Small tables with named rows and columns. After each table, cells are looked up by row and column.

Table Tep
|  | Lopud | Mul | Pivug | Pezarir | Mabena | Mifalev |
|---|---|---|---|---|---|---|
| Difa | 63 | 133 | 180 | 188 | 165 | 208 |
| Tidumis | 206 | 152 | 127 | 131 | 134 | 113 |
| Nosuli | 157 | 174 | 127 | 184 | 131 | 158 |
| Lub | 121 | 146 | 175 | 175 | 159 | 169 |
| Vode | 140 | 169 | 132 | 181 | 135 | 166 |
| Vedeli | 99 | 116 | 184 | 133 | 168 | 159 |

Mabena of Vedeli is 168
Mabena of Lub is 159
Lopud of Vedeli is 99
Lopud of Nosuli is 157
Mifalev of Vode is 166
Lopud of Tidumis is 206
Lopud of Lub is 121
Mifalev of Nosuli is 158
Pezarir of Difa is 188

Sagob =
,Tugader,Mek,Sak,Nim,Bina,Zafu,Zevume
Vavegap,4960,3684,3591,2920,3543,3056,8162
Nog,4379,4409,5416,3637,1690,2701,1999
Zet,4429,977,4506,5452,8371,4598,1826
Simug,4452,1975,5251,3891,7110,6101,4702
Lelo,4438,2551,2896,4845,1354,4550,3495
Nobodim,4023,5982,5101,3039,2455,5054,3218
Zaku,3980,3026,3812,5944,3287,2857,1885
Vodal,4627,2766,4226,5269,1917,5061,2883
Mal,4265,7438,3938,3505,6849,3939,4593
Rav,5101,5471,3219,4694,2552,5257,4262
Pena,4026,6132,4464,2942,3479,3559,5986
Gir,4640,2251,4334,4755,3698,3062,4858
Vigugip,4926,4050,4081,2773,3257,4056,1902

What is the Tugader of Zaku in Sagob? 3980
What is the Tugader of Nog in Sagob? 4379
What is the Zevume of Vodal in Sagob? 2883
What is the Sak of Vodal in Sagob? 4226
What is the Sak of Simug in Sagob? 5251
What is the Zevume of Nog in Sagob? 1999
What is the Tugader of Lelo in Sagob? 4438
What is the Sak of Zaku in Sagob? 3812

Doz
fields: Rutato, Nurivi, Razuveb
Mik: [120, 398, -509]
Pevasiv: [4, -115, 10]
Fes: [498, 770, 292]
Sida: [890, -250, -448]
Vesa: [34, 62, 306]
Gevonu: [-290, 9, 838]
Momon: [-61, 168, 91]
Pimike: [-76, 529, -354]
Dofivas: [92, 610, -548]
Pib: [-399, 287, 824]
Rudoga: [142, 147, -313]
Zuf: [-191, 55, 171]
Puz: [185, 197, -290]

Nurivi of Vesa is 62
Razuveb of Dofivas is -548
Nurivi of Rudoga is 147
Nurivi of Pib is 287
Razuveb of Gevonu is 838
Nurivi of Fes is 770
Razuveb of Zuf is 171
Rutato of Pimike is -76
Nurivi of Momon is 168
Nurivi of Zuf is 55
Razuveb of Momon is 91
Razuveb of Pib is 824
Razuveb of Rudoga is -313
Nurivi of Puz is 197
Razuveb of Pevasiv is 10
Rutato of Rudoga is 142

Tar:
	Pesa	Gub
Tav	106	-546
Lat	-627	97
Fovevep	182	29
Taz	-436	-571
Kat	-313	776
Vomapo	-349	-796

What is the Pesa of Tav in Tar?
106
What is the Pesa of Taz in Tar?
-436
What is the Gub of Vomapo in Tar?
-796
What is the Gub of Fovevep in Tar?
29
What is the Gub of Lat in Tar?
97
What is the Pesa of Kat in Tar?
-313

Bovu
|  | Kugatep | Vek | Gul | Vob | Rere |
|---|---|---|---|---|---|
| Relitu | 62 | 230 | 180 | 102 | 130 |
| Fek | 224 | 41 | 70 | 180 | 137 |
| Rozitol | 163 | 142 | 213 | 22 | 97 |
| Pipaza | 106 | 151 | 158 | 107 | 135 |
| Bur | 197 | 77 | 95 | 180 | 185 |
| Vulim | 29 | 185 | 115 | 133 | 123 |
| Zetusu | 189 | 135 | 193 | 78 | 138 |
| Rokobe | 153 | 118 | 124 | 142 | 171 |
| Leveg | 217 | 125 | 233 | 31 | 124 |

What is the Kugatep of Pipaza in Bovu? 106
What is the Kugatep of Rokobe in Bovu? 153
What is the Vek of Rozitol in Bovu? 142
What is the Vek of Leveg in Bovu? 125
What is the Kugatep of Relitu in Bovu? 62
What is the Vek of Rokobe in Bovu? 118
What is the Vob of Pipaza in Bovu? 107
What is the Kugatep of Fek in Bovu? 224
What is the Rere of Leveg in Bovu? 124
What is the Gul of Rokobe in Bovu? 124
What is the Kugatep of Bur in Bovu? 197

Purus.tsv
	Fep	Tuduko	Vir	Punotas
Kar	29307	46064	73235	49601
Sorum	42657	36774	19129	67386
Refo	34706	41982	84094	44543
Poku	48278	36918	70314	36053
Roz	35671	42339	17246	38422
Fidor	47443	41779	66054	23323
Megaz	47467	43739	6853	41581
Rerozas	81286	39441	20700	49295
Tavi	43103	47937	21593	20283

Fep of Sorum = 42657
Punotas of Kar = 49601
Punotas of Rerozas = 49295
Vir of Kar = 73235
Tuduko of Tavi = 47937
Punotas of Sorum = 67386
Vir of Sorum = 19129
Punotas of Fidor = 23323
Tuduko of Sorum = 36774
Tuduko of Roz = 42339
Vir of Megaz = 6853
Fep of Tavi = 43103
Fep of Kar = 29307
Vir of Rerozas = 20700
Punotas of Refo = 44543
Vir of Refo = 84094
Tuduko of Poku = 36918
Tuduko of Refo = 41982
Vir of Poku = 70314

Table Laviv
          Bik  Dofofi  Debuno  Panek   Masu
Tuf     7.789   7.228   5.612  3.325  4.402
Ris     7.307   2.961   6.208  3.833  7.837
Vaf     5.338   2.226   6.472  7.814  7.786
Sulu    9.028   6.648   6.043  3.797  4.999
Fad     7.666   7.118   5.963  3.705  4.270
Sizefu  4.548   2.275   6.714  7.190  7.934
Rik     7.257   7.340   5.696  4.152  4.779
Rulike  7.182   2.174   5.887  4.505  8.345
Bilu    5.319   2.820   5.465  4.156  9.098

Rik, Masu => 4.779
Tuf, Debuno => 5.612
Fad, Bik => 7.666
Vaf, Bik => 5.338
Rulike, Panek => 4.505
Bilu, Bik => 5.319
Ris, Dofofi => 2.961
Sizefu, Debuno => 6.714
Vaf, Debuno => 6.472
Sulu, Panek => 3.797
Rulike, Dofofi => 2.174

Table Rikif
	Nef	Fatub	Vimul	Surazu	Fameb	Komip	Bod
Tisuz	13388	64309	23125	15230	30276	72955	27663
Ligira	68669	35858	17727	65174	14389	30473	46741
Vil	66821	49370	28473	73644	45499	65348	62949
Vod	38727	40409	64006	42543	63037	63469	44131
Godo	49064	15591	57690	16392	66261	73924	60724
Ruv	58853	13634	70161	24630	61965	74812	35864
Mim	72623	26869	36806	53272	38996	53321	14855
Dadoze	51102	15154	71470	34109	40018	73961	64746
Nup	31815	15140	23430	75353	41371	35677	39688
Dav	17478	37680	44987	58986	67621	14968	50578

Ligira, Fameb: 14389
Mim, Surazu: 53272
Nup, Komip: 35677
Vil, Fameb: 45499
Vil, Surazu: 73644
Tisuz, Nef: 13388
Ligira, Vimul: 17727
Vod, Bod: 44131
Vil, Vimul: 28473

Kirezo.tsv
	Nik	Nulub	Ketaf	Savovi
Zot	-2358	-1916	-1791	-2232
Tiled	-2010	-2272	-1947	-2150
Pumesim	-866	-799	-3358	-1892
Zup	730	-1497	-2869	-207
Kup	489	2345	-938	-3730
Gef	-1261	6199	629	-9124
Saz	-1442	5207	184	-8049
Febidar	-2637	-1194	-1800	-2182
Tuvo	-2061	-2134	-2209	-2092
Leguru	-8314	3727	3940	-7558

Febidar, Nik: -2637
Febidar, Savovi: -2182
Zup, Nik: 730
Febidar, Nulub: -1194
Saz, Savovi: -8049
Gef, Nulub: 6199
Saz, Nik: -1442
Kup, Ketaf: -938
Leguru, Nik: -8314
Zup, Nulub: -1497

Mepokuf:
|  | Sen | Rut | Fot | Vimizul | Tuf | Besumuz | Rak | Toriv |
|---|---|---|---|---|---|---|---|---|
| Zup | 198 | 87 | 158 | 133 | 121 | 165 | 166 | 61 |
| Rov | 192 | 225 | 122 | 126 | 81 | 103 | 113 | 136 |
| Rute | 81 | 131 | 149 | 205 | 171 | 158 | 158 | 209 |
| Bal | 152 | 182 | 177 | 82 | 124 | 110 | 107 | 152 |
| Fali | 129 | 218 | 157 | 102 | 124 | 97 | 92 | 205 |
| Terol | 171 | 102 | 178 | 194 | 186 | 127 | 188 | 73 |
| Denal | 196 | 97 | 125 | 178 | 177 | 124 | 196 | 136 |
| Zil | 187 | 201 | 140 | 186 | 106 | 108 | 184 | 108 |
| Zolisus | 93 | 132 | 106 | 206 | 209 | 143 | 99 | 225 |
| Kinul | 144 | 125 | 105 | 178 | 133 | 125 | 129 | 253 |
| Bogav | 137 | 110 | 141 | 172 | 124 | 135 | 80 | 191 |
| Sikemi | 201 | 108 | 138 | 156 | 153 | 154 | 203 | 66 |
| Vavon | 110 | 100 | 110 | 251 | 196 | 196 | 190 | 129 |
| Zelasa | 171 | 183 | 178 | 136 | 109 | 113 | 101 | 81 |

Rut of Bogav = 110
Rak of Bogav = 80
Sen of Zelasa = 171
Fot of Denal = 125
Fot of Zil = 140
Tuf of Terol = 186
Rak of Kinul = 129
Besumuz of Fali = 97
Tuf of Rute = 171
Toriv of Rute = 209
Vimizul of Rov = 126
Rut of Bal = 182
Besumuz of Bogav = 135
Fot of Rov = 122
Besumuz of Bal = 110
Besumuz of Rute = 158
Toriv of Zelasa = 81

